128 stands for zero in the data rows.
Here is a table of points, one per row:
121| 97|132|112|148|146|113|167|128| 82|142|134|127|143|128|113|124|103|113|165|169|123|132| 71| 52|149|139|115| 81| 84|140|153
100|114|114|101| 96|135| 78|166|175| 84|152|100|125|146| 96|119|134|152|129|121|113|164|125|156|114|134|109|132|126|156|119|121
125|124|115|110|132|148|116|120|131|102|114|138|145|184|138|149|176|191|167|189|131|129|113|125|120|125|132| 98|148|168| 97|125
127|120|146|105|129|149|136|107|127|104|120|132|106|120|104|143|141|145|136|103| 89|152|107|105|128| 96| 89|113|148|141|146|139
122|139|129|139|116|133|133| 89|158|132|118|112|146|144|152|134|108| 98|110|130|125|145|132|116|132|155|202|103|128|126|117| 95
117|148|124|100|111|154|113|150|133|126|140|150| 98|133| 99|157|105|130| 96|154|126|127|148|159|166|117|118|107| 70| 96| 75|184
148|134|144|140|127|137|170|114|133|165|142| 99|124|101|140|134|107|108|110|125|122|108|125| 78|150|154|103|120| 87|132|147|123
133|119|137|139|130|122|104| 95|137|156|150|135|151|128|179|157|121|143|158|159|150| 92|155|133|149|144| 91|132|117|120|153|142
146|119|101|113|110|140|124|113| 92|141|107|116|144|142|132|171|103|111|160|140|130|141|123|141|144|134|121| 79|134|105|146|116
122|137|114|135|143|182|115|115|144|164|109|135|133|111|129|137| 91|174| 93|127|193|123|128|101|123|129|135|127|139|110|154|118
158|102|136|115|131|151|121|136|111|152|133|111|118|115| 99| 82|137|149|136| 78|154|143|151|158|149|118|143|130|133| 44|119|124
158|115|130|125|130|107|122|136|126|127|157|158|157|138|104|120|172|152|135|151|136|112|117|105|147|130|151|155|139|165| 91|142
123|140|174|149|156|116|120|131| 96| 95|158| 80|135|101|104|100|161|146| 94|166|157|134|125|148|145|132|139|144|143|147|113|132
145| 83|112|174|125|161|146|166|128|153|134|165| 91|139| 76|173|125|120|110|127|125|157|129|185|102|160|122|125| 80|154|139| 92
134|136|159|142| 94|136|124|106|123|107|154|153|130| 95|144|115|125|127|144|101|137|164|133|127|151|104|113|151|125|139|135|128
 95|156|145| 99|128|116|122|133|138|161|124|126|122| 98|167|171|114|116|107|107|178|120|107|148| 89|174|125|127|129|163| 89|136
138| 74|134| 90|125|105|150|124|168|122| 99|136|131|102|135|148|160| 96|113|129|128|124|114|106|158|109|122|162|180|151|162|104
127|168|157|148|139|140|129| 99|126|124|144|161|104| 96|129|131|116|139|175|138|110|143|109|101|126|105|145|118|146|110| 97|161
 92|183|116|150|122| 92| 84|136|131|135| 79|140|154|133|146|126|157|133|129|152|131|122|121|126|122| 84|113|157|160| 99|148|114
114|130| 87|121|140|135|132|170|139|160|125|140|122|135|142|152|127|138|133| 77|102| 78|162| 89|135|160|159|132|114|136|146|136
155| 97|144|137| 99|127| 93|132|135|132|130|110|150| 93|138| 85| 93|113|134|132|107|132|121|129|117|130|119|103|170|113|144|144
103|143|148|110|171|146|127|146|118|113| 92|115|170| 99|126|111|110| 67| 94|141|128|107|140|137|149|125|119|129|110|121| 97| 96
158|105|123|116|112|108|169|147|127|134|126|132|138|113|119|172|118|144| 98|142|141|117| 96|117|126|136|139|130|124|104|101|141
112|140|123|178|142|145|160|150|109|157|150|157|110|135|118|123|117|118|103|126| 97| 74|179|115| 63|132| 90|100|144|155|117|116
150|107|128|137| 92|135| 84| 90|107|147| 90| 99| 57|121|173| 69|133|127|104|135|118|126| 81|143|119|154| 92|139|107|137|104|118
132|130|153|134|150| 99|118|107|116|123|101|125|121|145|130|113|113| 72|123|108| 98|157|132|122|143|139|154|118|129|129|107|163
145|131|155|174|108|135|132|115|113| 75|115|132|125|141|145|121|105|139|143|130|105|144|145|145|139|129|151|130|164| 99|132|142
123|140| 85|111|130|105|169|106|126|152|150| 77|103|152|135| 84| 99|122|127|125|119|154|106|100|129|124|156|137|125|124|106| 92
114|116|136|143|128|135|128|139|154|128|133|137|129| 98|134|101|161|168|125|117|105|152|129|126|125|127|106| 88|152|120| 92|127
 97|123|143|151|150|156|134|101|131|114|127|169|111|155|156|147|177| 58|128| 99|158|134|151|106|107|151|130|189|120|130|124|113
164|123|106|132| 96|138| 82|138|177|137|158|138|162|162|102|106|108|157|118|144|132|136|177|136|102|138|122|163|150|136|103|156
139|139|122|129|116|103|162|151|133| 97|145|142|114|195|120| 88|124|113|168|121|146| 85|124|142|146|107| 97|122|136|137| 99|114
 99|129|123|128|113|146|188|106|126|143|109|103|101|130|137|121|122|168|112|137| 95|168|147|160|116|102|138|140|122| 87|104|106
134| 82| 95|112|103|159|171|121|168|146|124|135|120|100|154|124| 95|132|147|147|169| 84|138|104|118|127| 99|139|109|119|121|156
127|140|127|126|169| 85|148|113|113| 83| 79|110|104|105|135|101|136|162|115|132|160|149|141|124|130|115|165|159|166|155|153|163
129|126|127| 99|111|132|133|130|137|134|117|115|120|121|146| 71|115|133|102|149| 89|168|177|127|180| 78|143|118|106|139|164|113
122|129|118|102|169|149|120|133| 89|111|142|110|174|130|174|111|114|130|141|103| 79|128|115|149|133|109|139|166|108|132|126|169
140|150|147| 97|141|144|173|155|114|149| 97|102|150|158|100|115|141|116|151|121|120|116|127|115|158|113| 90|103|171|112|140|130
170|145| 95| 92|126|100|121| 95|121|109|108|150| 99|123|105|116|106|114|121|103|130|148|108|142| 88|115|100|124|176|130|155|164
134|170|115|125|165| 97|104|120|164|102|109|108|106|118| 92|145|108|145|173|134| 93|134|154|141|165|130|102|167|106|107|119| 95
 66|114|134|148|130|155|127|176|141|151|135|194|130|158|135|130|106|147|118|160|132|122| 69|111|122|121|127|147|103|161|170|132
164|149|176|135|138|147|114|191| 98|115|157|111|104|128|177|162|121|137|126|139|163|166|155|111|112|105|132|109|136|125|138|120
148|158| 98|160|123|125|119|124|139|119|143|133|171|164| 65|126|139|147|108|122|118|141| 99|109|145|117|101|160|149|132| 95|102
126|139|152| 93|101|129| 91|132|140|164|136|107|141|163| 83| 99|177|120|134|127|131|136|115|121|140| 98|107|145|142|159|130|153
129|129| 91|160|143|104|125|120|158|157|149|118|115|134|148|177|179| 95|105|137|138|110|144|140|101|122|123|118|102|157|165|165
135|163|150|139| 59|156|129|115|112|112|131|138|181|154| 67|123|145|162|136|106| 91|117|108|104|109|164|118|130| 92|176|143|148
 80|136|128|144|149|118| 93|102|138|154|140|122|105|177|117|169|119|128|130| 98|141| 90|147|153|125|144|131| 76| 81|106|166|144
113|159|101|125|144|192|138|150|119|110|122| 87|113| 94|129|149|146|107|135|164|118| 73|163|159|119|183|178|140|140|141|126|161
108| 93|147|133|132| 91|118|143|107|158| 91| 81|138|156| 93|126|127|153|165|162| 99|176|148|121| 62|157|103|157|173|154|102|156
155|150|132|126|161|126|149|180|162|165|154|101|151|143|152|139|148|118|121|118|102|142| 64|156|128|123|143|134|122|104|135|118
144|109| 93|131|118|146|114|123| 58|151|147|163|117|186|123|140|141|144| 90|123|115|102|143|106|147|175|125|148|150|124|151| 97
113|111|111|117|163| 96|166|114|126|120|155|165|162| 98|112|106|126|143|137| 83|138|134|106| 96|138|139|126|104|104| 64|152|154
144|150|177|137| 90| 89|116|159|124| 85| 78|112|105|114|133|149|130|125|111|110|133|102|117|114|127|111|145|133|118|121|108|114
175|133|182|113|158|123|140|105|174|138|144|134|109|127|133|124|131|128|106|150|124|124|110|179|122|118|147|142|144|113|166|142
116|140|102| 71| 79| 89|134|101|123|131|171|146|121|115|109| 99|123|131|188|143|114| 99|116|145|100| 69|146|128|129|108|156| 75
123|114|133| 89|150|103|127|122|149|115|159|151|116|126|152|117|104|104| 84|131|144|113|132|118|118|154|111| 95|105|108|153|115
135|113|130|164|131|116|138|107|115|110|140| 84|159|101|127|156|109|118|150|125|144|101|116|106|129| 89|156|152| 81|112|152|117
130|156|126|124| 98|137|139|110|109|125| 99|122|142| 90|178|123|207|118|132|104|126|153|173|146|121|102|128|126|128| 97| 94| 93
114|148| 89|163|172|171|115|135| 81|156|136|173| 93| 53|127|150|132| 57|120|171|170|129|117|146|112|137|166|126|102|138|154|109
Along one direction, these points spread out more than along any other. For each point below, how far along it does it lie, from 0 to 99? The average is 50, and the first point in the table lies past the average. One standard deviation of the points above along it is 16.
125|110|180|164|129|114|142|124|143|140|117|150|135|124|130|111|114|136|178|139|140|100|111|130|157|144|142|110|129|132|144| 93 51
149| 97|113|173|132| 84|116|154|122|152| 84|120|146|122|110| 93|131|152|133|102|139|131|124|146|162|105|170| 87|120|147|114|140 39
169|149|108| 98|103| 99|157|123|137|164|116|140|118|127|113|131|150|109|125|140|133|146|144|110|129|169|137|122| 73|162|137|102 58
172| 87|139|110|172|101| 86| 78|144|110|151|143|148|113|146|115|117|139|157|140| 90|115|120|125|106| 96|102| 78|140|132| 96| 95 35
 93| 91|125|144| 99|120|121|139|124|124|154| 76| 84|110|129|154|128| 76|140|118| 88|163|126|115|183|101|143|135|177| 98|104|137 39
 94|110|144|115|155|159|122|110| 93|129|147|117|136|139|120|160| 96|138|100| 63|146| 76|134|139|120| 67|157|133|118|171|118|117 61
 96|117| 75|150|119|124|146|119|120| 91|121|141|155|127|159|139|126|115| 81|139|127|106|106|144|140|162| 89|108|124|101|157|137 66
 84|163|148|112|113|117|125|140|115|102|150|116|136|112|107|112|125|137|142|120|162|152|132|135|144|167| 87|114|164|169|140|117 39
116|129|123|132|103| 96|158|130|131| 91|111|153|155|169|126|138|127|128|155| 99|145|189|135|175|135|129|131|137|151|158|102|156 30
126|110|105|123|146|154|102|138|109|114| 91|147|119|110|153|156|108|152|148|113|126|113|112|118|123|172|138|145|110|131|124|114 64
